In the rows, zero is written as 128.
Turns in one plane each, and the order they were made in; the first pair answered
turn E:
[133 169 152 105  99 151 118 131]  ->  [100  84 109 104 113 123 125 136]
[ 67 122 121  95 139 116 119 151]  ->  [172 124  78 137 126 145 156 115]
[ 82 126 145 127 140 107 101 121]  ->  [154 109 105 164 135 124 131  96]
[114 132 146 109 136 138 113 128]  ->  [134 102 113 125 137 137 131 118]
turn N:
[125 139 151 116 131 113 120 126]  ->  [123 108 136 125 137 104 128 119]
[170 132 114 144 119 147 122 123]  ->  [166 125 106 139 114 149 124 129]
[113 107  96 106 113 120 123 141]  ->  [130 169 157 116 123 129 118 130]
turn U:
[157 110  96 151 127 128 158  88]  ->  [119  85 108 146 142 108 151  92]
[132 123  91 117 110 145 133 138]  ->  [149 123  94 133 118 142 145 125]
[129 107 116 131 117 116 131 138]  ->  [129 111 114 126 115 118 129 141]
[ 58 148 155  98 104 141  85 173]  ->  [130 193 137 113  75 178  99 159]
turn Z:
[118  81 101 130 129 118 133 124]  ->  [146  94  97 140 124 129 142 117]
[108  75 103 120 132 112 135 136]  ->  [160  98  89 136 119 133 147 123]
[140 119 185 177 191 110 139  87]  ->  [ 50  83 105  87 136 119 102 166]
Pairs:
Between the rows of a pair lie two turns.
[126 166 186 136 148 125 117 116]  ->  [111 170 182 124 141 127 111 127] -> U, U
[139 100 125 149 152 104 138 127]  ->  [142 158 162 141 141 119 123 134] -> N, N
[143 188 178 131 146 129 124 114]  ->  [127  72  79 128 144 108 145 121] -> N, Z
[135 113 103 122 126 153 144 133]  ->  [147 119 128 140 141 149 150 118] -> N, N
[148 149 112 116 123 127 127 123]  ->  [135 152 111 109 123 126 120 130] -> E, U
[127 105  95 111 124 126 115 125]  ->  [155 117 124 139 142 126 129 101] -> U, Z
[182 162 153 147 142 140 140  97]  ->  [ 87 113 171 122 167  98 115 121] -> U, U
[126 117 119 148 132 116 151 108]  ->  [ 96 126 113 118 115 122 133 133] -> U, U
[166 148  85 116  92 166 120 158]  ->  [ 68 108 148 108 143 113 100 162] -> Z, Z
[131 165 106 114  91 162  96 158]  ->  [ 82 118 170 146 163 109 102 127] -> N, E
[127  86 145 186 184 109 115  88]  ->  [115 190 183 143 144 145  78 123] -> N, N
[172 133 130 140 123 123 150 105]  ->  [160 161 130 112 102 134 135 125] -> N, N
[106 135 100 112 116 131 164 119]  ->  [119 142 126 137 137 124 172 100] -> U, Z
[126 131 120 116 119 128 130 135]  ->  [133 116 121 128 134 120 136 128] -> N, N
[165 145 147 159 159 142 146 133]  ->  [137 132  94 116 120 157 128 173] -> Z, Z
[117 157 187 129 160 111 131  99]  ->  [135  75 106 143 157 105 153  93] -> U, E
[128 116 112 137 138 124 129 117]  ->  [111 143 135 123 137 128 117 127] -> E, Z
[ 93 139 163 118 130 124 115 138]  ->  [162 149 125 138 109 154 134 123] -> Z, U
[159 123  97 140 131 152 142 110]  ->  [127 164 163 132 145 143 122 114] -> U, E
[119 150 109  65  88 127  98 141]  ->  [181  93  91 130 124 111 141  87] -> Z, N
[131 126 161 143 126 116 138 101]  ->  [150 145 133 126  95 137 135 114] -> N, E
[126 122  72  82  72 135 129 157]  ->  [115 132  86  79  72 133 121 162] -> E, E
[131  98  50 113 106 144 135 147]  ->  [ 80 103  77  90 111 134 118 161] -> E, E
[217 202 133 173 120 166 135  97]  ->  [150  37  64 178 160 104 152 100] -> N, U
[158 107  82 143  99 140 144 131]  ->  [ 85  78 114 125 126 104 128 141] -> Z, Z
[129 145 130 116 117 149 131 150]  ->  [109 137 153 121 136 133 129 146] -> Z, Z
[124 124 186 149 160 105 150 108]  ->  [160  88 121 160 142 116 168 105] -> U, E
[ 91 117 148 126 153 136 112 133]  ->  [140 156 128 129 125 171 116 131] -> U, Z
[100  86  81 143 177 138 126 117]  ->  [120 178  91 111 132 180 106 137] -> Z, N
[139 164 122 128  85 166 118 118]  ->  [134 107  79 130  89 153 128 119] -> N, N
[155 117 133 139 148 138 162 122]  ->  [147 158 144 120 133 152 144 139] -> N, N
[142  80 117 139 128 109 145 103]  ->  [103  97 105 100  99 121 120 138] -> U, U
[125  80 177 172 201  90 158  85]  ->  [116 110  44  72  79 162 121 177] -> Z, U
[177 174 120 132 100 165 133 121]  ->  [144  76 121 164 157 109 152  96] -> N, U
[143 101 107 143 142 132 143 118]  ->  [157 142 109 130 120 152 135 126] -> N, U
[112 154 123  86  87 152  95 163]  ->  [ 68 107 149  97 129 114  98 156] -> N, Z
[ 93 112 113  67  98 131 129 161]  ->  [195 130 114 123 104 151 164 112] -> U, U
[137 165 150 140 144 133 114  92]  ->  [113 170 127 106 117 144 100 123] -> Z, U
[146 177 120 106  98 146 127 141]  ->  [123 100 147 146 166  96 143 106] -> N, U
[101 104 128 127 135 100 133 130]  ->  [152 123 129 154 133 113 150 109] -> Z, Z
[ 75 111 129  90 119 122 111 161]  ->  [142  96 155 161 162 110 147 100] -> E, Z
[148 205 149 111 127 137 118 139]  ->  [ 96 178 156  93 141 114 106 152] -> E, N
[101  84  97 132 137 125 126 123]  ->  [125 120  79 121 105 156 121 135] -> U, U
[122  91 122 137 133 100 130 112]  ->  [165 140 118 135 104 131 133 114] -> U, E
[136 168 164 120 129 144 111 113]  ->  [120 102 158 141 160 113 127  97] -> Z, N
[123 177 109  95  83 160 109 147]  ->  [129  77  60 125 113 127 140 123] -> N, N
[ 84 159 124  85 137 131 117 142]  ->  [ 79 126  97  87 141 124 123 143] -> Z, E
[148 137 157 145 162 112 135 102]  ->  [105 116  98  93 121 122 116 151] -> E, Z
[140 125 158 158 148 113 142 105]  ->  [157 161 122 129  99 150 132 130] -> N, E
[106  63  91 123 142  99 130 152]  ->  [134 194 176 122 126 133 112 148] -> U, N
[130  92  49 106  98 122 128 162]  ->  [177 206 130 122  94 151 121 142] -> U, N
[121 117 138 138 146 108 125 115]  ->  [120 130 148 135 143 109 122 118] -> E, E
[ 65 155 174 120 146 107 113 143]  ->  [112  72  65 134 127 117 143 138] -> U, E
[124 126  91 102  99 142 116 142]  ->  [159 151 152 150 136 132 129 100] -> E, Z
[109 140  82  81 104 128 121 147]  ->  [ 90 130 161 120 161  90 127 112] -> Z, Z
[ 99 124 153 135 153 127 137 134]  ->  [102 102 123 134 148 127 143 139] -> E, Z
[ 98 126 163 139 153 117 123 127]  ->  [135 129  93 119 101 155 129 142] -> Z, E
[136  98 106 137 119 145 120 121]  ->  [107 100 115 125 121 136 111 132] -> E, E
[107  95 105 127 148 134 138 134]  ->  [103 138 162 130 157 136 131 124] -> E, Z
[122 141 168 141 145 117 130 113]  ->  [151 112  90 128 111 140 139 127] -> Z, E
[105 116 100 116 127 132 145 152]  ->  [ 97 138 120 108 127 137 139 158] -> E, E
[176  89  46 140  96 150 151 115]  ->  [207 136 120 179 129 147 156  76] -> N, N
[128 121 139 138 153 117 129 116]  ->  [120 110 105 121 131 124 125 133] -> E, N
[126 124 101 115 129 129 136 134]  ->  [138 122 102 128 135 128 141 122] -> U, U
[121 201 127 101 110 135  70 152]  ->  [ 83  78  89 122 154  82  94 138] -> Z, E
[127 142 155 125 123 127 122 155]  ->  [143 128 158 149 136 118 136 139] -> N, E
[146  90 124 122 140 111 135 112]  ->  [148 116 104  96 108 133 124 136] -> N, E
[140 141  96 111 104 145 126 141]  ->  [121 125 160 141 154 109 132 110] -> Z, U
[125 186 160  94 146 144 110 159]  ->  [168 189 156 120 151 150 128 134] -> Z, U
[153 176 173 125 125 128 119 121]  ->  [110  70 112 118 139  92 128 130] -> N, U
[138 117  89 106 121 117 139 128]  ->  [162 159 129 122 129 125 140 111] -> E, U
[112 112 138 127 131 122 122 131]  ->  [113 121 147 129 134 122 123 126] -> N, N
[140 151 135 132 112 120 122 132]  ->  [113 131 143 127 120 105 118 139] -> U, Z
[169 103  92 118 126 121 143 126]  ->  [190 142 125 127 128 127 141 113] -> N, U
[161 145 112 144  86 161 128 135]  ->  [133 156 123 125  81 163 114 151] -> E, U
[154 127 152 134 140 127 151 102]  ->  [159 107 125 135 131 129 156 107] -> N, Z
[ 99 156 142 110  85 148  91 149]  ->  [170 147 155 170 115 146 129  94] -> U, U
[154 168 160 135 151 114 159 107]  ->  [118 125  79  90 110 123 147 151] -> E, Z
[ 76  95 163 136 157  96 116 113]  ->  [165  91  74 145 106 143 142 112] -> U, E
[104 122 129 110 120 128 117 148]  ->  [120 120 109 111 113 135 123 147] -> U, E
[122 119 138 161 151  95 148 111]  ->  [160 133 111 164 131 116 156 110] -> U, E
[103 144 182 131 141 129 133 128]  ->  [ 81 103 127 104 118 130 132 154] -> N, U
[ 92 111  98  90 110 135 112 163]  ->  [106  70 123 136 161 104 135 123] -> N, E
[106 121 124 102 112 132 111 147]  ->  [121 146 137 107 105 141 108 145] -> E, E
[159 120 126 136 131 158 125 118]  ->  [149 103 120 138 138 150 126 117] -> N, U
[130 107  87  85 108 151 123 156]  ->  [169 151 173 136 151 141 136 108] -> E, Z
[120 119 104 129 106 131  98 142]  ->  [110 101 122 142 132 111 103 129] -> N, E
[169 132 126 151 137 135 143  86]  ->  [125 171 124  98 102 153 111 134] -> N, E
[124 136 157 113 138 105 118 115]  ->  [129 110 144 122 143  97 128 112] -> U, N
[112  98 104 136 152 110 123 126]  ->  [148 115  87 146 136 130 133 119] -> E, N
[ 98 118 187 105 152 105 117 114]  ->  [190 154 152 124 120 149 136  99] -> Z, Z
[136 139 112  98 121 138 132 135]  ->  [150 134 110 105 124 140 137 127] -> E, U
[113  88 102 135 134 117 131 126]  ->  [134 131 157 157 151 118 131 104] -> N, N
[160 128  86 125 109 137 143 131]  ->  [172 132 105 144 128 131 151 114] -> N, N
[152 127 104 137 149 136 142 134]  ->  [106 119 124 123 159 120 127 148] -> Z, U
[174 113  94 136 116 143 154 128]  ->  [ 98 103 104  96 114 128 128 161] -> Z, N
[185 173 168 160 127 132 149  99]  ->  [ 63  97 118  88 112 105 115 161] -> U, Z
[106  82  74 114 113 121 128 141]  ->  [135  75 107 156 149 106 146 106] -> Z, U
[187 151 103 133 142 168 151 102]  ->  [115 163 182 127 179 135 127 106] -> U, E
[124 126 156 146 137 135 135 105]  ->  [ 93 118 146 124 131 129 123 125] -> E, U
[146 107  91 135 103 124 148 117]  ->  [121 172 158 126 106 126 124 124] -> E, Z
[ 85 164 165 110 142 106 115 130]  ->  [143 193 159 131 130 128 129 113] -> E, E
[125 129 158 130 170 127 114 137]  ->  [136 148 118 106 132 152 108 160] -> U, Z
[123  88  63 111  86 149 130 155]  ->  [117 184 142 100  84 165 107 157] -> U, E
[136 127  92  98  94 136 122 157]  ->  [108 155 138  93 107 125 108 159] -> U, E
[133 168 164 123 133 133 122 129]  ->  [111 126 109  96 109 137 119 156] -> N, N
[165  96 143 170 124 116 128 110]  ->  [130  82  97 126  92 122 110 149] -> U, Z
[152 145 122 139 104 137 137 107]  ->  [140 109 105 141 109 126 139 109] -> E, E
[ 83  91 154 122 137 106 111 146]  ->  [ 91 102 175 134 146 102 112 135] -> N, N
[182 133 146 163 125 151 129 124]  ->  [108 147 158 110 112 148  95 165] -> E, U
[100 102 124 116 116 120 129 145]  ->  [132 115 156 150 138 116 140 113] -> Z, Z
[146 141 129 147 117 145 124  97]  ->  [133 146 114 127 101 154 116 113] -> N, N
[ 98 121  85  92  96 141 109 159]  ->  [ 85  72 127 137 159 101 125 119] -> N, E
[149 153 143 125 128 137 121 132]  ->  [137  97 120 132 141 118 131 128] -> Z, E
[166 133  92 127 109 149 132 129]  ->  [ 88 132 136 102 126 121 107 150] -> N, E
[178 142 112 127 112 155 145 120]  ->  [120  81 142 136 158 106 145 112] -> U, U
[ 85 139 113 102 123 116 109 163]  ->  [100  89 109 136 156  94 133 132] -> N, N
[101 101 110  94 137 102 137 136]  ->  [146 117 143 133 160  99 155 100] -> Z, Z
[161 131 104 120 104 138 131 128]  ->  [138 134 164 138 146 114 129 106] -> E, N
[151 177 171 135 130 150 122  85]  ->  [102 178 154  93 109 153  96 123] -> Z, U
[123 144 161 147 154 116 127 113]  ->  [156 159 109 132 110 146 127 125] -> Z, Z
[145 126 134 154 123 119 138 132]  ->  [118 140 147 137 120 116 124 148] -> E, U
[ 79  93 118 114 142 108 122 129]  ->  [146 101 130 159 158 116 148  89] -> E, U
[129 115 105 154 138 128 157 106]  ->  [ 88 160 130 119 123 136 129 131] -> E, Z
[ 74 155 149  91 116 125 101 166]  ->  [139 196 182 136 128 137 122 125] -> U, Z
[143 133 148 156 122 121 131  96]  ->  [111 125 109 114  93 127 114 133] -> E, Z
[138 120  89 126  97 136 116 120]  ->  [118 160 142 117 107 132 100 123] -> U, E
[122 109 147 158 152 108 140 113]  ->  [110 168 162 124 123 131 116 139] -> Z, N
[123  91 134 146 145 108 136 123]  ->  [139 146 112 113  98 144 120 149] -> N, U
[167 138 150 148 138 127 143 110]  ->  [140 130  98 105  99 143 127 150] -> Z, Z
[170  97  97 124  98 142 150 101]  ->  [101  97 109  79  89 132 118 137] -> Z, N
[181 116  96 158 120 138 144 101]  ->  [ 76 109 110  93 111 121 104 152] -> Z, N
[110 125 154 133 150 117 123 119]  ->  [109 102 134 128 148 114 124 122] -> E, U
[141  68  79 145 134 130 139 124]  ->  [120  62 100 148 150 113 135 122] -> Z, Z
[165 161 162 124 143 153 145 143]  ->  [151  83 120 134 158 131 159 141] -> Z, E
[118  92 157 170 174 104 132 106]  ->  [ 61 101 126 110 135 113 102 159] -> E, Z
[163 101 138 173 186  99 154 102]  ->  [195 143 135 171 166 125 155 103] -> U, E
[138 176 153 114 125 137 116 134]  ->  [120 120  93  96 108 132 119 152] -> N, N
[167 162 142 137 122 141 134 112]  ->  [121  89  88 113 121 124 134 135] -> U, N
[ 85  75  71 103 103 140 148 173]  ->  [ 55 128 121  85  99 145 124 185] -> E, E
[104 160 166 125 147 109 111 144]  ->  [153 178 155 145 141 122 125 127] -> E, E
[128 123  87 109 103 118 142 151]  ->  [151 126 138 154 146 100 157 112] -> U, Z
[106 113 142 125 148 106 110 135]  ->  [165 135 135 148 140 126 126 117] -> Z, Z
[132 174 131  86  95 153 111 145]  ->  [131  84  74 103 111 125 136 132] -> N, N
[137 146 133 124 133 135 118 144]  ->  [125 118 131 131 148 119 124 138] -> N, U
[146 174 154 121 106 148 120 140]  ->  [180 142 117 140 105 149 139 126] -> E, E
[130 178 130 142 109 145 114 136]  ->  [156 152 100 156 110 146 131 126] -> E, E
[162 124 158 152 143 117 144  82]  ->  [141  92  78 110  99 136 135 123] -> N, U
[167 150 157 144 114 156 136 106]  ->  [ 99 105 175 137 148 114 127 114] -> U, U
[115 117  81  83  86 142 124 164]  ->  [175 155 175 158 146 127 149  94] -> E, Z
[102 148 132 102 104 133 106 149]  ->  [160 146 149 154 132 129 136 106] -> Z, U
[135 120  76 116  86 163 142 156]  ->  [105 109  80 105  90 153 134 166] -> E, E
[ 90 132 167 135 138 114 109 124]  ->  [162 163 141 152 116 146 123 109] -> Z, Z
[149 109  65 121  94 165 126 127]  ->  [ 98 138 193 143 159 126 111 102] -> Z, E
[193 139 105 152 126 149 145 106]  ->  [177  97  90 153 139 131 148 106] -> N, U
[111 131 128 115 119 134 115 135]  ->  [124 144 130 122 114 141 117 130] -> E, E
[161 140  96 121  98 141 127 130]  ->  [109 159 164 111 125 120 107 133] -> U, E
[ 90 140 133  96 135 127 110 156]  ->  [137 158 168 143 158 124 128 116] -> Z, Z
[137 152 127 120 106 147 122 141]  ->  [126  92 117 138 133 121 135 125] -> Z, N
[109  59  72 114 148  93 133 136]  ->  [169 213 138 112 110 146 116 133] -> N, U
[143  97  89  96  87 159 117 131]  ->  [105 140 196 112 134 130 101 113] -> N, Z
[116 146 114 110 114 140 126 155]  ->  [105 114 142 136 151 111 134 130] -> N, E
[135 175  91  82  66 142 157 159]  ->  [145 153  68  91  66 139 167 152] -> E, E
[ 87 120 149 108 126  99  98 154]  ->  [145  73 107 150 134 100 134 123] -> E, U
[117 128 164 134 161 110 125 115]  ->  [145 145  99 104 106 151 122 141] -> Z, U
[114 119 170 153 145 108 109 109]  ->  [128 142 110 113  86 149  97 144] -> U, Z
[138 114  81 129 102 136 139 139]  ->  [106 107  91 116 104 126 128 152] -> E, E
[165 127 108 136 121 142 141 117]  ->  [164 144 120 130 120 147 137 119] -> N, N
[134 113 144 163 168 119 147 119]  ->  [167 148 110 145 128 157 143 135] -> Z, E
[118 130 158 119 146  82 134  92]  ->  [142 146  94  90  90 121 130 120] -> Z, U
[122  90 107 140 136 114 144 127]  ->  [159 154 120 136 112 143 141 128] -> U, E
[136  87 147 147 165 110 142  95]  ->  [110  95 166 136 167 104 130 105] -> E, E
[102  77 116 114 148 108 130 130]  ->  [141 131  90  92  99 148 127 145] -> U, U
[107 128 135 131 103 117 116 136]  ->  [115 114 116 134  98 120 124 137] -> U, E
[156  98  71 126 103 130 141 123]  ->  [130  72  82 131 120 110 141 123] -> U, U
[159 146 126 128 128 158 117 121]  ->  [112  93 122 123 148 125 116 125] -> Z, N
[139 153 138 130 114 140 127 130]  ->  [125 127 151 144 141 123 133 116] -> U, U
[140 101 116 151 148 122 144 113]  ->  [138 106  85 127 120 137 139 133] -> U, Z
[176 142 107 150 113 144 142 114]  ->  [142 119 149 166 154 110 142 100] -> Z, E
[136 146 174 148 145 117 127 105]  ->  [160 155 111 121  93 149 126 130] -> Z, Z
[115 110  78 107  95 147 138 147]  ->  [ 89 165 178 118 125 129 120 132] -> N, Z
[103  96 156 135 175  93 162 118]  ->  [ 83 139 181 109 160 105 143 140] -> U, N
[153  76 111 202 174 112 168  72]  ->  [127  78  19 128 100 146 141 140] -> U, Z
[134  95 160 182 168 116 153  89]  ->  [172 113  68 148  96 164 152 121] -> Z, Z
[165 142 138 153 114 140 117 127]  ->  [113 102 156 152 141 108 113 129] -> U, U
[175 186  90 112  76 180 115 143]  ->  [ 87  70 161 158 185  82 125 105] -> Z, E
[ 67 118 144 121 134 108 109 148]  ->  [132  79 108 164 145 110 143 113] -> E, U
[100 102 104 107 134 126 134 130]  ->  [122 167 136 105 119 150 125 127] -> N, Z
[134  94 111 130 121 138 145 116]  ->  [112 111 113 107 107 146 130 137] -> N, E
[179 114 114 154 133 128 139 117]  ->  [123  77  99 127 133 112 127 141] -> U, Z
[132 136  95 104 100 139 123 146]  ->  [ 95 139 160 112 139 109 115 132] -> N, Z
[146 103 135 152 133 100 148 110]  ->  [117  96 146 140 140  91 140 118] -> E, E
[ 96  69 107 131 137 103 139 133]  ->  [130 186 152 113  99 149 117 143] -> Z, E
[131 106  54  84  98 141 132 150]  ->  [ 84 157 194 106 159 102 115 126] -> Z, E
[137 157 101  93  87 143 104 160]  ->  [194 144 131 156 130 130 137 106] -> E, Z
[146 100 155 159 179 111 144  63]  ->  [119 107  53  80  98 156 117 133] -> U, Z
[ 93 111 139 125 146 110 120 133]  ->  [152 165 139 140 126 143 128 119] -> Z, N
[109 122 118  85 103 133 102 164]  ->  [ 97 134 151  90 118 123  96 157] -> N, Z
[140 131 106 112 105 131 141 127]  ->  [135 107 118 132 129 114 150 111] -> U, U
[ 99 144  92 109 112 146  94 164]  ->  [119  80  85 152 153 116 125 128] -> N, N
[167  48  92 147 134 135 151 137]  ->  [171  60 138 169 161 123 155 117] -> E, N
[112 152 109 100  96 140 127 160]  ->  [ 86 134 125 100 113 123 123 163] -> U, E
[ 90  75  86 132 129  94 119 134]  ->  [ 93 144 179 150 154  92 110 112] -> E, Z
[137 142  91 122 116 131 127 141]  ->  [107 137 142 136 154 103 124 127] -> Z, E
[103 128 157 117 151 127 149 117]  ->  [123 146 162 123 146 133 148 113] -> E, E
[141 157 109 123  87 172 119 125]  ->  [109  71  99 145 131 131 132 110] -> Z, N
[144 147 106 132 100 139 142 142]  ->  [130 108 125 156 137 108 153 120] -> U, U
[119 105 133 151 181 109 135  97]  ->  [140 135  66 111 114 155 124 134] -> U, Z
[109 132 121 104 102 129 112 156]  ->  [159 106  99 139 112 133 140 128] -> E, U
[148 125 138 157 147 120 132 117]  ->  [145 154 118 126 111 146 121 145] -> N, E
[151 163 155 140 132 129 121 136]  ->  [123 139 166 142 151 112 118 133] -> U, U
[150 103  94 138 118 128 139 124]  ->  [123 164 160 121 121 131 117 134] -> E, Z
[138 150 138 154 144 121 133 124]  ->  [146 128 102 150 137 125 140 128] -> Z, E
[161 142 118 139 124 137 141 118]  ->  [148 108 110 143 137 121 146 115] -> N, U
[142 139 105 122  79 149 111 134]  ->  [140 120  92 122  84 144 111 134] -> E, E
[125 148 148 160 139  96 154 121]  ->  [151 144  94 152 109 116 160 134] -> Z, E
[107 149 127 109 127 110 111 146]  ->  [138 166 144 131 136 114 124 127] -> U, Z
[172 190 177 150 136 146 126 114]  ->  [145 200 187 133 131 145 112 130] -> N, E
[ 99 133  90  96 104 131 108 163]  ->  [170 181 129 147 119 143 132 119] -> E, N
[116 123 105 120 100 138 127 123]  ->  [ 97 117 141 135 130 119 129 110] -> Z, Z
[107 142 143 106 129 131 114 143]  ->  [ 99 128 148 117 143 118 120 134] -> N, U
[120 130 113 108 122 143 115 144]  ->  [111 106 136 131 153 119 122 128] -> N, E
[ 94  89 125 121 144 117 138 120]  ->  [106 126 166 135 157 117 137 106] -> N, N
[148 128  84 109 100 158 130 137]  ->  [126  97 147 151 167 113 138 102] -> U, Z
[195 140 145 180 137 134 153 103]  ->  [166 194 132 125  87 164 121 148] -> N, N
